In the rows, zero is written as 128.
Each named move below is a turn or a mirror, shown by a few rows before and after it. Which moves, in which order, take the first row of each later pair to the second? The first pair is answered.
totov:
[106 126 134 113 149 122 122 124 120 142 144 104 117 129 105 100 126 144
 111 134 108 112 141 125 123 114 157]  ->  [108 100 126 108 135 126 120 127 109 166 147 139 100 115 118 114 127 110
 125 141 128 118 120 120 116 119 139]
[145 155 120 150 117 103 150 108 120 145 133 114 141 157 142 154 135 160
 105 121 157 144 164 150 136 112 152]  ->  [148 132 115 142 104 106 149 111 114 165 134 144 125 146 156 167 139 130
 116 131 175 150 147 146 131 114 136]
[104 169 119  94 148 107 140 128 132 124 141  90 133 133 102 106 136 130
 100 131 103  99 143 125 139 148 120]  ->  [105 129 110  83 126 113 137 131 119 158 143 144 104 118 122 127 139  80
 118 147 134 108 112 117 131 153  96]
[107 145 122 126 121 156 143 109 139 110 129  99 147 128 109 120 125 128
 139 136 105 114 143 135 136 132 119]  ->  [110 121 116 119 104 158 142 110 129 135 129 132 126 115 121 133 127  96
 151 146 128 121 124 133 131 135 105]
lup:
[165 102 110 155 142 105 119 109  80 149 153 150  85 126 171 130 146  99
 130 126 160 132 125 153  87 137 170]  ->  [160 115 106 168 119 103 129  97  89 158 150 140 100 128 178 137 143  96
 135 121 173 126 125 155  84 139 162]
[113 128 128  90 141 131 142 151 126  83 154  93 115 129 123 113 101 122
 126 119 111 119 142 140 106 125  95]  ->  [107 143 125 106 118 128 153 142 136  92 150  86 129 129 127 117 100 116
 131 116 123 114 144 142 105 126  88]
[136 153 118 125 132 107  79 128 140 101 123 130 115 102  99 118 105 121
 162 130  86 127 125 137 138 134 105]  ->  [132 167 115 136 117 107  90 122 145 106 120 122 126 103 101 121 102 122
 165 125  95 120 125 138 136 135  98]
[140 143 145 138 127 121 112 139 119  97 124  62 144 129 142  97 140 142
 145 120  62 153 176 117 120 124 154]  ->  [140 151 146 147 115 120 118 133 124 102 121  57 153 130 146  99 140 139
 151 117  68 150 174 116 118 124 149]
Tofe:
[185 147 129 136 133 106 118 141 142  90 113 159 150 123 188 177 145 131
 126 140 155 158 125 141 138 162  98]  ->  [ 76  87 115  99 123 140 140 142 123 170 144 153  91 105  96 107 114  81
 153 137 126  94 104 101 107 114 109]
[162 133 144 123 112 126 132 118 134 107 126 144 138 130 146 138 146 121
 124 126 118 142 128 136 148 137  91]  ->  [116 109 138 107 111 140 139 117 126 138 140 140 115 123 107 104 131 108
 133 124 102 116 122 117 136 118 101]
[122 144 141  96 112 106 162 137 116 124 118 141 157 113 141 130 118  98
 108 110 112 121 108 145 131 128  91]  ->  [103 138 145  89 137 108 157 138 106 124 126 121 147 121 114 109 115 114
  99 106  92 115 120 140 128 115 117]
ziru:
[147 157 140 136 128 109 125 109 111 123 154  79 151 150 125 128 142 179
  93 112 114 140 165 132 119 105 149]  ->  [155 141 144  96 147 131 110 141 121  84 153 108 136 128 110 106 134 165
  95 118  80 137 145 120 126 106 117]
[145 127 137  99 170 133 117 133 138  85 138 143 130 133 127 131 129 137
 100 132 117 134 133 123 141 127 128]  ->  [143 100 132  97 159 131 116 132 125 109 138 165 113 129 140 144 131 115
 108 140 136 143 123 123 133 128 127]
[116 132 153 129  74 140 165 107 140 125 101  95 126 140 138  93 122  91
 191 129 113 128 103  80 128 100 115]  ->  [116 135 152 131  75 142 164 107 140 126 102  92 127 140 139  90 122  92
 191 127 115 126 101  82 131  99 116]
[117  99 113 170 149 128 109 122 129 101 119 117 141 121 138 105 132 120
 142 102 128 138 130 139 141 126 144]  ->  [118  95 115 164 153 128 107 128 131  96 118 122 138 115 137 102 134 120
 144 104 122 138 125 136 143 125 140]
Then:
Between the rows of a pair lie two moves.
[105 120 137  95 136 173 115 160 159 117 116 114 121  82 117  95  50  99
 148 119  78 106 101 116 127 125 112]  ->  [143 179 144 138 124 151 123 145 176  87  99  81 173 102 156 126  61 140
 134 108  96 123 124 141 141 143 119]  Tofe lup
[ 71 149 121 143  84 133 180 111 126 181 135 105 129 120  95 110 134 110
 133 130 134  84 132 130 128 128 139]  ->  [ 85 126 136  95 150 146 144 144 117 127 144 121 103 112  72  78 131 133
 111 137  80  94 137 122 141 122 149]  ziru lup
[136 160 125 150 110 105 146 123 120 129 144 120 152 138 126 157 121 164
 127 126 150 125 149 133 136 108 131]  ->  [146 122 135 114 154 113 119 147 102 113 152 151 117 131 118 145 122 165
 115 139 124 141 145 127 142 102 139]  lup ziru
[115 160 122 125 117 150 130 131 127 150 145  91 135 140 109 135 110 133
 114 121 113 109 125 109 124 110 133]  ->  [138 153 128 122 146 143 115 134 114 135 144  98 127 151 123 147 120 152
  97 128 112 133 134 117 129 112 152]  totov Tofe
[ 97 139 124 129 154 131 115 125 130 122 142 113 123 124  91 104 128 152
 121 125 104  98 135 143 120 123 158]  ->  [100  98 119 114 148 134 108 132 116 145 146 157  93 112 106 119 129 115
 132 138 122 112 116 135 115 126 143]  ziru ziru
[100 132 154 151 159 118 100 126 135  98 146 107 134 144 157 142 124 187
  98 167 123 114 170 146 122 137 122]  ->  [ 77  76 146 129 154 129  94 134 113 147 157 147  87 130 147 140 120 146
 114 181 133 113 148 129 108 130 118]  totov Tofe
[114 123 111 156 103 119 142 108 134 197 143 126 168 131 151 140 118 129
 123 125 160 132 109 118 139 150 124]  ->  [128 107 129 107 183 131 108 139 123 135 153 125 143 131 121 103 116 169
  89 127  96 140 124 113 152 140 150]  ziru lup
[115 119 110 119  99 144 125 114 101 181 138 122 115 130 119 149 132 160
 136 146 126 161 146 128 132 131 171]  ->  [141 152 111 132  74 141 134 113 128 154 124 126 148 122 142 171 131 157
 144 145 140 164 136 136 143 152 136]  ziru Tofe
[ 79 130 120 126 151 124 141 132 142 183 139  60 138 137 116 111 155 121
 123 169 110 106 158 110 151 127 134]  ->  [ 83  99 119  97 149 140 132 151 140 183 144 109 111 115 120 112 151  84
 137 180 111 110 131 100 151 132 104]  ziru totov
[185 135 148 108 141 145 104 163 102  99 121 180 137 124 170 141 134 114
 108 139 120 163 124 141 154 140 104]  ->  [109 139 129 131  68 161 150 137 118 170 126 155 142 112 130 118 112  68
 148 124 143 104 106 121 130 121  86]  Tofe lup
[112 166 130 164 127  88 152  94 131 158 120 109 138 190 159 134 125 150
 112 121 144 164 152 131 160 126 173]  ->  [132 146 144  86 168 129 122 156 157  71 125 159 116 147 127  90 107 134
 115 136  72 154 120 110 177 129 112]  ziru ziru
